One vector is turned by the same rotation once a tick. Each row is the vector after some number of ticks, and that number follows the row.
The counts run from 0 to 668.
11 -6 10 13 -9 18 -12 -1 33 -4 14 -2 17 2 10 13 -24 11 -6 28 13 -22 -42
 3 6 -17 -20 -41 -9 -28 -32 -24 -17 -18 -11 8 -18 -17 26 -30 -40 26 7 -> 390
-1 -4 30 -16 -31 -1 9 -4 22 -4 -8 14 34 8 -21 -5 -33 3 16 29 22 -30 -32
 -6 -1 -7 4 -31 9 -34 -26 -26 -26 -22 7 8 -5 -9 4 -36 -11 16 -24 -> 294
-7 -14 27 -2 -29 -9 18 -16 21 -14 -9 7 30 -8 -25 -8 -36 16 11 2 16 -19
 -45 -6 -12 1 -7 -11 19 -32 -22 -36 -26 -23 -1 25 -4 -13 7 -35 -17 23
 -26 -> 151
-10 10 45 -9 -7 -38 5 -8 32 -5 -14 29 31 6 10 -5 -23 9 5 34 21 -12 -43
 -6 0 4 2 -31 11 -17 -17 -35 0 -24 -6 -16 -6 9 1 -24 -31 10 -4 -> 305
28 10 32 20 8 3 15 -17 20 -2 -18 -22 7 -8 -29 -2 -32 31 4 23 14 22 -10
 -5 -7 -11 14 -11 12 -16 -18 -51 3 -21 -24 3 18 -3 26 -41 -17 10 -11 -> 137
15 -13 15 18 4 8 0 -18 35 -9 9 7 21 -3 12 5 -23 21 12 14 8 -15 -56 12 7
 9 -17 -24 17 -14 -22 -36 -5 -34 -10 8 -19 -14 26 -41 -31 24 6 -> 164
-19 -2 27 15 -18 -25 19 -12 15 -2 -9 5 30 -9 -13 -7 -33 37 5 6 6 -21 -45
 -20 -4 -17 -10 -15 18 -26 2 -39 14 -20 -13 10 -21 7 4 -42 -32 17 3 -> 15
40 -7 25 -1 5 0 1 7 35 -18 -2 -9 18 16 19 -1 -3 15 -5 41 -4 -1 -21 18 -6
 5 21 -19 4 -21 -23 -30 -34 -13 -17 3 -16 -6 53 -23 -39 15 -2 -> 37
7 21 54 -17 -16 -30 8 -9 22 4 -34 -8 25 -6 -16 -10 -25 22 14 10 30 4 -36
 5 0 22 10 -16 17 -13 -27 -34 -14 -16 -14 2 10 3 7 -30 -28 5 -22 -> 583
12 -22 19 10 -10 4 16 -21 12 -21 -1 13 21 2 -22 -3 -36 17 5 7 8 -7 -38 3
 -10 1 -11 -22 20 -29 -17 -39 -27 -39 -12 18 1 -13 21 -35 -10 29 -16 -> 152
12 -8 18 9 -10 -17 1 -24 35 -27 -3 -15 15 -1 16 5 -23 14 -1 8 27 0 -57
 -3 -1 20 1 -11 -2 -23 -28 -26 -11 -14 -6 6 -7 -18 20 -17 -51 4 -4 -> 314
-17 -4 35 17 -27 -39 3 -21 28 -24 6 6 22 -1 -1 6 -39 20 -20 8 21 5 -44
 -21 -20 -9 -17 -7 5 -31 -17 -33 -5 -13 -17 25 3 -4 -4 -17 -34 8 -6 -> 234
35 14 33 6 10 -8 -22 -13 39 4 0 4 16 8 4 20 -8 21 -14 19 -4 23 -17 20 1
 8 -2 -13 19 -4 -22 -45 -19 -25 -33 14 4 3 26 -37 -29 10 18 -> 490
21 17 20 -23 -11 0 -20 -7 36 2 -4 8 38 21 -15 12 -20 -5 6 30 24 -6 -18 6
 8 2 13 -31 4 -22 -45 -29 -39 -12 -17 1 10 -17 10 -30 -12 10 -4 -> 211
10 -1 39 6 5 11 24 -4 13 11 -12 17 28 13 -22 -10 -36 18 18 18 3 -23 -19
 5 -9 -6 -3 -41 28 -14 -18 -45 -2 -33 -9 -3 -12 6 22 -50 -8 27 -11 -> 296
26 4 28 2 -5 -4 -10 18 29 12 -7 20 22 16 -9 3 -8 12 -15 41 -23 2 -9 22 2
 -18 -1 -31 15 -21 -13 -35 -25 -26 -34 16 -1 4 28 -36 -23 30 7 -> 117
11 4 48 19 12 14 4 -11 33 3 19 -3 15 12 4 -4 -40 10 3 21 10 2 -19 14 -28
 7 -12 -30 16 -9 -35 -46 3 -28 -11 4 -14 -4 26 -25 -25 25 -13 -> 81
-2 28 41 -15 -21 -12 0 -7 14 12 -8 -3 40 14 -29 1 -33 19 17 12 30 -29
 -24 -11 3 -15 7 -25 13 -19 -32 -31 -20 -5 -18 4 -10 -2 0 -43 -10 5 1 -> 67
18 -8 28 17 10 -3 8 -28 37 -29 2 13 12 2 13 -1 -25 10 3 25 10 17 -33 2
 -13 26 -3 -17 16 -16 -24 -46 -12 -40 -8 -2 9 -9 24 -21 -23 15 -9 -> 450
1 -1 29 -10 -22 -2 9 -13 26 -1 -4 10 34 -9 -16 -9 -32 11 20 10 22 -21
 -48 3 -4 16 -11 -21 14 -28 -34 -31 -20 -31 3 13 -16 -13 9 -38 -22 22
 -19 -> 298
16 22 42 -3 -8 -35 -12 -2 39 20 -29 2 16 -19 -9 1 -11 30 -5 25 0 27 -17
 3 8 -5 3 -9 14 -17 -13 -38 0 -17 -31 10 6 15 9 -47 -38 6 1 -> 126
-1 12 40 -9 -24 -18 -3 14 21 8 2 -9 33 19 7 -1 -24 23 0 13 8 -34 -42 2 6
 -6 -2 -22 2 -24 -29 -12 -19 -2 -19 13 -40 3 17 -24 -42 11 8 -> 619
16 -12 10 37 9 -9 17 -30 14 -41 8 -16 12 9 11 10 -30 31 -13 8 12 -4 -43
 -6 -8 -3 3 -17 16 -14 -7 -45 -16 -25 -24 8 2 -12 30 -26 -22 2 8 -> 462
14 -6 14 30 6 17 10 -26 18 -26 17 -3 27 21 1 7 -35 26 -1 17 12 -26 -36
 -10 -11 -23 -4 -22 11 -19 -8 -48 -7 -23 -19 6 -17 -4 22 -38 -21 11 9 -> 605
23 7 48 11 11 -1 7 -17 25 -8 -1 -5 16 10 -6 0 -40 18 -3 8 15 20 -18 15
 -14 14 -7 -30 17 -2 -38 -43 -15 -39 -25 3 12 -4 27 -20 -14 17 -16 -> 220
6 -10 31 36 8 -2 8 -31 21 -14 18 -4 12 4 -5 -1 -44 27 -16 8 1 14 -25 -4
 -26 -4 -18 -16 11 -21 -22 -50 8 -32 -20 21 -1 -4 21 -22 -19 19 -5 -> 232
37 14 29 5 13 -9 -8 -6 34 3 -20 12 14 -1 -7 9 -10 17 -12 51 -4 25 -4 9
 -1 -13 7 -14 8 -19 -17 -48 -4 -29 -37 -3 24 1 20 -39 -28 6 3 -> 129
22 -6 24 12 -5 -26 10 1 10 -9 -17 15 19 0 -6 7 -8 32 -21 25 -26 13 -18
 -2 -3 -26 4 -2 21 -27 9 -50 -17 -18 -36 25 3 7 26 -36 -22 18 8 -> 558
15 20 34 -30 -18 -23 -1 5 29 8 -34 6 33 6 -14 1 -14 14 12 39 20 -7 -20
 -3 16 -12 23 -29 11 -21 -20 -30 -19 -16 -14 -12 2 8 6 -39 -21 -1 0 -> 575
-1 10 33 6 -9 -50 8 -13 24 -29 -17 -8 22 3 22 3 -28 28 -9 19 23 -5 -46
 -13 2 -2 18 -22 0 -20 -15 -30 -5 -9 -14 -10 0 3 13 -15 -47 -8 8 -> 317
7 14 45 -3 -16 -21 0 20 15 23 -16 -11 23 -4 2 -5 -17 32 -14 13 -6 -4 -28
 11 13 -11 -6 -31 8 -19 -17 -22 2 -6 -25 14 -21 11 28 -32 -45 22 6 -> 257
32 2 33 2 -3 2 -20 2 52 5 18 -15 18 14 8 5 -13 12 -8 32 3 1 -21 11 -22 3
 6 5 -6 -27 -29 -36 -20 -4 -11 26 -17 -8 29 -22 -45 8 4 -> 632
5 12 42 4 -3 -13 2 13 6 4 -1 -5 31 27 12 -2 -25 34 -8 14 2 -29 -27 2 3
 -17 1 -40 13 -13 -14 -26 -6 -12 -23 -1 -31 15 26 -29 -38 19 16 -> 618
